In the rows, zero is written as 128.
One hidden turn or mirror swaps the rows below in pairs. Which row is each named row swapped with?
The rows were stretched afterwards, more along some directions than others.
pef: [135 115 139 134 120 105 128 155 139  73  89 125 131 107  95 128  91 157
 108]
Dulo: [104 143  77 150 146 117 106 101 125 159  94 141 130 145 129 128 116 136
 128]
dodib: [136 122 155 142  88 124 140 146 145 142 128 105 132  90 128 120 136 149
 124]
Ras: [ 94 108 104 137 111  79 119 147 131  99  94 143 165 117 103 113 101 174
  99]
mipe: [118 121 140 135 126  92 143 155 132  92  88 137 139 116  91 119 105 170
 107]
numo: [132 119 122  91 153 131 107 103 109  94 134 136 130 152  81 130 146 119
 117]
zor: [130 141  97 124 106  84 131 136 112 142 117 142 140 142  92 126 127 159
  76]
modu: [119 119 112 167 104 127 126 122  97 129 106 134 152 167 133 130  89 152
  86]
garit: [150 129 105 124 148 122 109 120 112 135 129 121 129 114 140 130 115 120
 122]
zafu: [102 132 134 137 125 148 148 125 142 127 127 140 131 148 151 145 119 145
 170]
Sonub: [113 133 119 108 129 114 146 135 121 103 107 148 134 120 126 119 129 169
 117]
buzub: [117  96 114 146 113 152 107 130 150  99  86 119 157 128 128 145  99 127
 144]
Nemog: [146 124 109  99 117 161 117  94 106 134 140 133 147 149 138 119 127 125
 119]
pur: [151 125 117  96 120 165 119  96 114 119 137 128 137 138 141 129 121 120
 132]
tomo: [ 90 113 109 110 162 128 111 107 116 101 125 153 111 140 108 157 144 120
 145]
bonos: [116 129 123  98 136 129 143 130 122  85  99 154 130 124 123 128 121 161
 131]
posek: [138 132 127 106 135 133 104 106 125  85 110 154 110 116 103 135 146 134
 133]
rud: [110 126 112 132 128  84 123 122 137 158 106 130 132 133 107 101 121 130
 122]
zeka: [145 122 110 175 104 137 108 125 129 120 107 106 154 130 143 135  59 133
 104]
gutir: [113 127  67 163 116 121  93 116 118 121 114 124 159 141 125 120  86 142
 101]
Keb: [ 86 132 130 108 146 143 148 112 135 153 140 142 125 151 147 137 137 108
 149]
vava: [158 137 143 101 126 173 147 127 122 115 136 129 129 145 131 148 144 112
 120]
faf: [144 122 106 102 117 160 114  93 105 146 141 125 151 152 138 115 124 123
 111]
gev: [105 114 120 153 128 113 109 138 146 122  95 128 118 142 145 130 102 138
 178]
Piboz: [140 124 108 178 116 142 102 120 125 123 116 117 150 136 143 135  72 127
 103]
nudu: [100 115 101 160 117  80 107 136 119 113 112 125 161 125  97 119  96 155
  97]
ven: [137 137 100 100 141 110 118 117 104 115 150 152 121 130 104 117 153 144
 117]
vepub: [102 126 116 126 107 112 135 113 135 163 106  96 147 135 130 121 131 135
 142]
mepez: [131 129 138 152 117 145 153 143 111 126 120 171 155 157 156 144 131 165
 125]
melob: [ 93 146 101 133 153 119 128 104 119 164 130 135 121 141 166 123 129 116
 131]
tibu: [127 121 140 132 117  96 141 153 136  91  83 123 136 112  96 122  93 168
  99]
gitu: [133 139 135 135 103 152 164 136 108 180 124 125 158 158 156 125 126 175
 112]
vos: [125 123 122  89 125 132 138 131 116  83 103 150 140 126 118 124 122 159
 125]
puniz: [128 121  95 134  97 114 126 121 131 139 145 129 160 120 142 111  94 120
 108]
fifep: [118 134 166  95 107 104 135 133 152 132 126 100 111 110 111 114 144 120
 156]
saku: [118 123 153 152 109 142 144 138 158 128 125 129 138 122 141 139 118 153
 138]
pefe: [130 135 147 141  96 105 146 145 142 165 110  81 136 121 124 124 114 165
 120]
seluv: [122 133 106 129 123 100 129 135 138 178 103 119 134 136 129 118 120 149
 116]
linos: [139 126 103 170 123 149 101 114 123 125 122 129 151 143 145 134  78 123
 105]
nazom: [119 146 129 168 144 126 135 126 146 128 120 122 110 135 141 151 118 115
 151]
pevig: [139 138 128  93 149 115 140 139 106 105 138 155 113 123  97 118 150 149
 113]
rera: [ 97 139 118 127 139 125 143  93 112 168 138 127 128 173 132 133 133 114
  99]

linos is swapped with faf
modu is swapped with posek
zeka is swapped with pur
gutir is swapped with numo

One hidden turn or mirror swaps the rows below in pairs. Which row is each named row swapped with?
The rows were stretched afterwards, more along some directions than others.
Zoled: [124 155 159 144 114 113 143 146 125  84 150 129  88 134  94  98 149 174
 110 123  89 131 123 120 157 123 108]
zigar: [122 116 115  87 117 113 138 130 133 115 145 129  68 154 143 159 112 101
 116 149 112 164 106 143  99 154 108]
bona: [141 130 160 106 146 148  83 135 136 168  99 135 148  98 115 133 162 108
 135 162 152  78 128 170 142 114 130]
duza: [111 129 141 125 124  90 115 126 138 105 148  99 139 113 104 136 137  92
 117 139 112 123 183  82 151 152 102]
vev: [131 133 148 116 144 125 111 108 141 122 133 139 167  90 106 137 144 120
 119 122 142  99 152 144 173 120 133]
zega: [123 127 133 115 153 134 152 148 168 114 134 160  98 135 141 112  73 128
 112 102 162  95 145 118  96 105 106]
zube: [128 133 156 106  95  73 154 117 136 119 147 111  44  94 134 144 120 124
  95 150 122 161 175  76 136 152  97]
rede: [135 112 114  84 127 117 140 152 113 124 122 109  63 137 163 157  79  88
 130 141 122 155 124 116  91 106 105]
kotap: [146 117 142 134 136 134 123 114 136 110 155 145 105 101 112  98 107 146
 117 120 157 127 165  45 103 141 113]
fafu: [139 120 103  66 160 129 111 135 122 126  99 127 117 151 155 140 105  96
 162 157 110 132 108 137  84 122 115]
gafu: [113 124 120 120 117 167 110 135 121 164 111  99 163 106 166 168 128  88
 152 123 138 120 152 146 103 102 146]
nake: [128 122 146 111 185 108 122 108 143 112 138 120 102 103 100 110 119 137
 124 124 170  84 151  97 138  88 102]
Zoto: [149 120  85 146 138 130 111 118  94  67 188 111 121 165 106 116 139 115
 140 115 117 137 136  95  80 108 119]
kikad: [122 139 156 115 148  74 104 112 121  80 154 113 105 125 102 129 151 118
 158 144 108 141 158 122 144 112 118]
fip: [137 138 139 107 124 123 120 126 155 145  89 135 135 109 129 150 102 112
 125 150 130 108 120 113  82 187 101]
Lal: [119 110 168 121 158 132 114 127 168 130 120 141 124 117  99 131 102  84
 117 127 158  77 165 102 106 129 108]
sebas: [133 110 167  86 155 135 118 109 130 147 149 109  60  99 154 110 119 131
  83 147 129 118 127  93 158  99  97]
zozok: [143  87 110 127 141 144 136 157 105 152  85 117 101 116 139 130  92  99
 159 135 167 148 129 106  78  90 144]
rulit: [119  96 121 104 139 129 125 136 150  92 131 138  89 153 156 137  71 104
 118 119 137 151 160  93  83 124 106]
silir: [120 131 119 115  97 110 138 133 149 152 139 106 124 142 127 144 137  98
 118 142 107 128 140 116 113 182 127]
gam: [135 141 123 112 118 132 148 140 106 107 128 112 153 117 166 134 142 126
 165 131  97 160 115 157 122 102 146]
rim: [128 139 120 145  96 120 134 133 124 142 118 111 119 162 146 121 115 139
 113 113 114 145 139 117 123 165 126]
mituv: [142 102 140 128 155 139 131 151 135 136 102 105 120  88 158 142 105  90
 164 123 173 117 124 126  84  96 132]
seten: [130 102 117 130 107 144 123  92 113  89 157  79 118 121 164 122 101  90
 108 110 131 167 143  75 114 115 128]
punol: [124 133 138 150 151  90  96 131 105 125 142 141 137 130 103 172 151 118
 150 154 126 124 113 149  95 179 109]
dev: [131 105 124 119 128  99 117 123 109  91 155  72  84 134  97 152 150  83
 152 139 131 147 152  75 103 133  91]
rako: [138 142 116 150 155 127 146 126 127 105 122 168 144 162  91  93 104 151
 158 119 130 115 143 112  88 123 149]
Tugi: [133 112 148 133 141 110 125 145 129 166  87 104  89 120 107 139 130  96
 171 165 151  94 128 113  60 147 125]
dulud: [103 133 107 146 112 108 131 103 102 118 138 108 152 132 132 149 110 115
 164 118 100 179 136  99 115 152 119]
suvo: [143 135 127 110 120  97 153 121 138 117 110 135  65  96 123 137 115 126
 145 160 143 160 104 108 111 161 123]
gek: [151  99 134  68 148 151  96 104 159 135 140 118 143 135 167 124 123 111
 112 139 130 122 116 144 115 117 137]
devu: [113 122 131  96 124 110 131 142  87  85 155  99  81 123  96 150 159 118
 135 153 111 154 162 114 130  90  86]
buse: [146 115 142 114 136 148 131 115 174 115 130  99 101 117 174  88  87 135
  63 106 144 140 123  89 156 115 118]
Tave: [110 114 154 112 127 127 135  78 129 122 170 109  71 109 124 124 131 118
  82 140 113 123 116  95 150 119 108]
Lape: [144 102 140 134 156 123 100 137 111  71 185 138 109 116  91  90 140 170
 127 121 163 123 162  67 116  92 106]
Gobuk: [117 153 123  99  86 142 164  94 149 111 135 109 107 131 131 126 129 114
 125 126 105 111 132 144 117 139 121]
zad: [122 133 105 133 134 104 129 132 124  85 160 144 118 144  64 108 136 139
 126 125 165  76 161 116  87 120 131]
Fuzef: [126 119 135  86 152 140 111 121 115 105 140 131  77 114 110 127 126 104
 124 153 131 128 131 104 123  76  82]
vus: [149 114 154 118 145 155 126 126 168 119 134 117  88 133 127  79 109 108
 102  98 152 103 134  81 114 101 104]
godi: [152 127 139 126 138 145 106 145 143 179 126 108 166 135 133 129 126 114
 137 136 169  90 120 160 154 118 129]
tive: [138 120 145 146 149 125 125 150 121 129 114 143 114 132 144 115 129 178
 112 108 115 141 108 123 131 173 104]
Mif: [117 147 153 116 162  93 117 110 152  99 137 159 102 108 131 151 111 114
 106 132 117 107 151 116 119 148 116]
baga: [144 111 151 135 168 129  88 144 126 136 120 125 100 134  82 101 122 131
 123 143 172  99 110  87  86 127 106]
fibib: [160  85 161 109 136 116 104 111  98 141 176  95  73 108 130 150 147 109
 128 134 138 155 153  84 168 117 102]
garom: [134 138 152 112 125 114 140 104 148 115 181 146 108 130  93 132 116 122
 113 115 129 108 154  96 109 131 102]
savup: [140 130 124 123 125 127 149 108 112 111 150 116  88 117 115 102 115 127
 100 126 114 156 114  77 152 110 106]
zonu: [152  90 120 143 146 118 113 140  81  91 167 109 128 160 140 129  83 130
 139 109 139 158 145  69  96 120 103]
tisu: [139 105 123  86 131 150 112  99  95 114 163  92  83 155 129 123 118 115
 115 143 108 130 137 101 118  89 127]
Pesu: [130  90 150  79 157 146  93 138 135 153  99 120 121  98 166 149 111 103
 117 141 177 118 150 129 123 111 120]
zatup: [134 116 137 114 148 136 147 144 115 137  85 110 113  67 148 130 134 116
 169 120 171 110 154 123 104  78 122]
gad: [139 117 159 121 167 133  85 131 146  98 150 144 129 106  98 100 138 169
 114 132 161 103 121 129 149 107 116]
zat: [124 145 120 133 125 149 118 130 141 134 157 124 124 171  87 102 139 121
 149 138 133 109 117 107 108 133 104]
buki: [145 131 139 102 157 118 124 144 113 143 101 136 133 129  93 136 113 141
 177 121 140 104 144 147 113 130 116]
vol: [122 117 109 129  96 113 135 112 108 158 110  96 120 119 128 130  92 113
 145 124 131 171 150  90 138 130 137]
ronok: [130 109 128 128 154 146 123 117 165 137 142 144  84 148 136 116  99 118
  97 128 140 104 116  83  93 116  97]
Nuni: [128 116 184  91 119 153 130 105 143 154 131  88  81 100 152  94 126 125
 105 130 120 102 136 104 142  95 131]
poza: [112 128 113 110 148 140 129 142 129  75 160 121 124 136 141 141  80 117
 107 103 133 133 147 117 132  58  91]
Nese: [134 135 146 129 146  96 100 153 133 114 121 149 158 118 111 161 120 120
 156 141 153 102 143 152 111 161 105]
Kub: [114 152 138 101 149 112 142 104 132  94 145 140 109 127 111 105 124 159
 119 151 100 108 114 106  95 125  84]
Bimir: [128 129 154  92 136 154 132 116 145 137 103 105  99  98 128 102 124 109
 152 134 124  97 135 116 101  93 158]
duzeg: [176 100 144 111 128 143 124 148 124 130 130  78  90 135 156 124  95  96
 103 122 106 171 118  67 113 154  96]
Nek: [139 112 175 107 110 146 114 134 156 130 134 103 125 134 114 117 146 113
 120 135 112 125 139 106 151 124 126]
Vibot: [118 120 131 104 136 140  96 110 133 124 172 125 111 145  90 106 169 131
 121 154 126  82 122 133 149  84 133]
Sino: [106 128 138 140 106 145 115  94 122 100 173 124 128 105 143 121 137 149
  89 136 112 141 134  87 166 116 102]
todid: [159 110 166 139 128 141  67 113 117 178 153  98 141 163  99 119 156 110
 120 135 133 125 133 124 153 143 127]
mubuk: [134 111 144 133 132 120 126 132  80 148 139 120 103 127 115 129 131 142
 146 135 122 144 159  69 127  99 110]
kulur: [162  77 160 104 149 128 118 121 125 156 131  81  38 123 119 127 137 107
 123 133 131 146  91  74 116 158  91]
Rilu: [141 105 138 102 115 126 141 161 143 113 130 109 107 149 120 133  92 120
 115 119 144 103 141 124  86 125 132]
rel: [148 127 135 140 127 137  95 118 128  75 178 133 136 157  68 102 138 160
 104 137 134 106 137  98 114 144 119]
nus: [106 129 136 100 143 149 142 125 166 136  85 129 123 108 166 136 131 115
 153 150 128 102 104 161 119 108 122]
mifu: [146  95 152  95 122 147 154 101 162 125 126  96  77 105 131 147  90  60
 112 129 132 133 156  66  79 122 135]
Bemo: [131 111 116 149 146 124 101 123 122  81 180 158 144 136 102 109 146 168
 101 126 145 129 118 128 146 125 134]

rel is swapped with tisu
zonu is swapped with Rilu
baga is swapped with Pesu
fip is swapped with fafu
sebas is swapped with gad
kikad is swapped with zube
Mif is swapped with suvo
rim is swapped with dev
silir is swapped with dulud

